In the rows, 128 means zero.
A single turn carries every row of the set below to another of its rows. Some are shown first; where does it send the rows asked next?
zod: [131 110 117 130 134 106 147 100 102 123 133 111 127 148  98 109 152 128]
sel: [114 154 142 132 121 119 136  94 108 142 132 129 143 168 102 140 132 125]
lof: [169 155 112 116 109 114 131 144 127 158 181 102 118 149 129 120 106 130]
geru: [167  95 115 114 142  99 137 155 129 117 118 150 121 130 139 131 130 161]
Pivo: [133 120 108 108 123 100 157 166 140 139 153 140 102 131 184 128 116 173]
gupi: [ 92 161 110 127 108 139 100 122 147 108 119 114 150 104 121 162 102 157]
tilaz: [ 96 145 154 120 105 128 127 141 101 109 122 113 130 113 114 160 147 176]
nuzof: [110 147 103 140 116 150  95 150 146 140 107 130 152 107 113 159 109 154]
Lus: [119 118 105 143 122 141  95 141 160 120 143 112 106 132 130  99 132 139]
raf: [109 132  99 100 135 142 102 162 141 129 160 133 101 140 161 143 130 156]
dula: [104 125 129 103 134 117 168 125  85 122 151 125 106 139 137 111 153 150]
goru: [ 79 173 134 143 102 126 171 128 110 150 144 112 141 113 133 116 114 160]
gasa: [164 120 117 143 139 100 121 126 106 127 103 138 145 107 109 149 134 152]
kuv: [ 91 151  84  94 138 145 125 168 123 148 137 133 135 120 140 172 109 165]
zonas: [122 126  88 100 139 113 140 171 156 152 155 126 129 167 137 139  97 163]
Sav: [ 86 155 133 132  94  97 169 110 132 129 149 108 155 111 143 125  94 166]
tubu: [110 153 114 113 140 139 133 133 138 144 137 133 129 191 113 132 114 133]
zolil: [109 122 105 130 114 131  88 123 163  97 139 108 124 121 128 129 116 146]
Nodok: [138 113 125 138 112  93 146 115 122 163 114 156 169 120 121 150 121 128]
bobi: [136 150 113 158 139 127 133 101  90 143 143 130 134  94 138 106 133 134]
Lile: [148 165 100 108  91 120 176 140 105 148 118 105 112  95 146 146 109 131]
rabus: [133 130  96  87  99 133 115 148 105 149 150 109 139 113 112 169 131 117]
dizog: [115 110 101 130 105  97 123 125 182 124 145 110 151 134 126 120  93 142]
mevo: [160 138  99 109 105 129  94 146 126 167 175 122 134 114 131 142 115 119]
lunu: [120 115 127 136  97  82 151 122 151 120 158 114 142 107 160 103 102 159]
kigod: [ 91 158  94 105 128 114 186 156 119 153 148 120 122 134 161 134  98 169]
Kiv: [ 90 157 145 118  96 116 132 119 116  98 133 108 142  95 135 157 121 175]
tif: [131 149 106 130 152 150 107 139 104 131 147 153 117  96 157 121 135 155]
Ladog: [178 155 123 112  90  93 169 146 118 146 141 105 116 135 136 141 105 143]
ripof: [108 135 122 103 122 116 152 148 108 163 119 159 170 129 121 174 116 152]
lirev: [115 150  92 134 129 127 172 133 136 172 121 155 133 125 161 109  99 130]
keril: [115 151  99  92  89 142 152 136  96 139 137 100 110 106 128 154 138 116]
rek: [131 153 102 159 125 137 132  98 135 157 117 148 130 126 140 120 120 112]
pini: [ 92 136 123  86 117 121 155 156 104 125 144 134 106 122 161 164 138 173]
tus: [123 101 116 136 103  93 148 147 165 147 142 111 146 160 112 111 106 146]
Kef: [133 116 132 147  96  91 163 142 128 142 146 130 141  90 160 106 119 167]

raf turns into kuv
Kef turns into tus
And these:
zolil turns into gupi
rek turns into gasa
tubu turns into tif
mevo turns into rabus

A single turn carries every row of the set below to another of its rows. Some are shown first; where does it send the rows asked next?
Sabi: [ 92 152 117 138 107 121 146 127 100 149 105 113 145 152 149 143  90 112
 109 104]
romaz: [104 132 100 123 129 119 160 139  84 135  93  96 149 144 119 139 100 105
  87 117]
Gosuf: [143 102 115 114 142 155 127 143 157 138 141 108 128 113 105 134 115 142
 177 137]
vuk: [122 106 121 118 135 135 122 134 144 131 127 102 124 116 100 127 136 148
 182 129]
buzil: [121 118 118 139 142 142 135 118  95 108 169 123 164 108 147 101 129 151
 152 156]
tavi: [167  88 124  97 135 143 130 139 137 132 156 161 154 131 123 115 104 147
 148 140]
tam: [ 99 120 114 159 154 146 139 125  99 121 153 112 133 123 147 101 137 156
 158 156]
Suv: [104 125 126 121 109 125 157 147 118 135  93 150 141 173 159 120  98 113
  87 109]
Gime: [151  83 114 106 136 151 139 150 126 118 144 151 133 134 141  98 133 176
 113 147]
mopir: [ 97 134  96 108 132 121 145 128  98 154 102 127 133 139 144 159  99 103
  90 133]
Satib: [113 161  97 106 122 137 118 117 140 141 106 124 155 145 135 140  91 112
  82 127]
Lefa: [120 101 127 121 136 143 126 124 166 115 151 117 153 113 104 120 130 139
 178 137]
goze: [ 95 125 110 116 129 124 163 146 126 116  86 125 144 169 114 112 107 108
  81 111]
noz: [140  62 128  97 135 130 153 143 120 118 150 148 143 116 131 113 143 159
 134 142]
Fika: [ 94 141 119 120 116 108 171 140 114 134 117 106 156 154 168 140  89  99
 101 127]
bogir: [129 141 125 118 105 129 133 137 148 152  88 116 156 157 139 139  97 102
 103 101]
masek: [109 125 128 106 110 109 170 146 145 130 108 116 158 166 160 131 104 112
  78 115]
vog: [121 101 132 140 155 127 139 118 129 149 151 111 145 121 120 135 141 128
 186 135]
mogi: [101 121 143 137 161 143 153 110 103 118 153 120 152 112 129  71 115 158
 139 144]
Sisob: [155  80 144  91 152 146 153 139 119 133 139 140 148 110 123  86 111 152
 122 141]
zek: [109 148 120 109 104 114 154 138 151 133 116 101 161 153 145 146  78 104
 102 114]
gile: [128 152 103 114 124 136 135 139 130 126  86  98 166 151 115 122  91  95
  91 119]
Bag: [104 133 112 140 142 145 123 121  98 105 147 125 136 129 139  86 131 163
 153 153]
dud: [162  83 117  91 132 144 127 153 110 119 130 149 133 125 135 102 137 163
 131 146]
Muti: [111 110 127 146 145 130 142 113 111 115 171 147 156 144 141  90 136 174
 130 135]
Sozu: [ 83 132 109 110 135 123 142 126 147 141  95 137 132 164 139 136 124 110
  78 120]
nidas: [125  98 149 118 158 143 148 121 144 142 137 100 141 101  97 111 117 135
 168 129]

Satib turns into Sozu
zek turns into masek
And these:
Sabi turns into bogir
Sisob turns into mogi
Gime turns into tam
romaz turns into gile
tavi turns into Muti
vuk turns into dud
noz turns into buzil

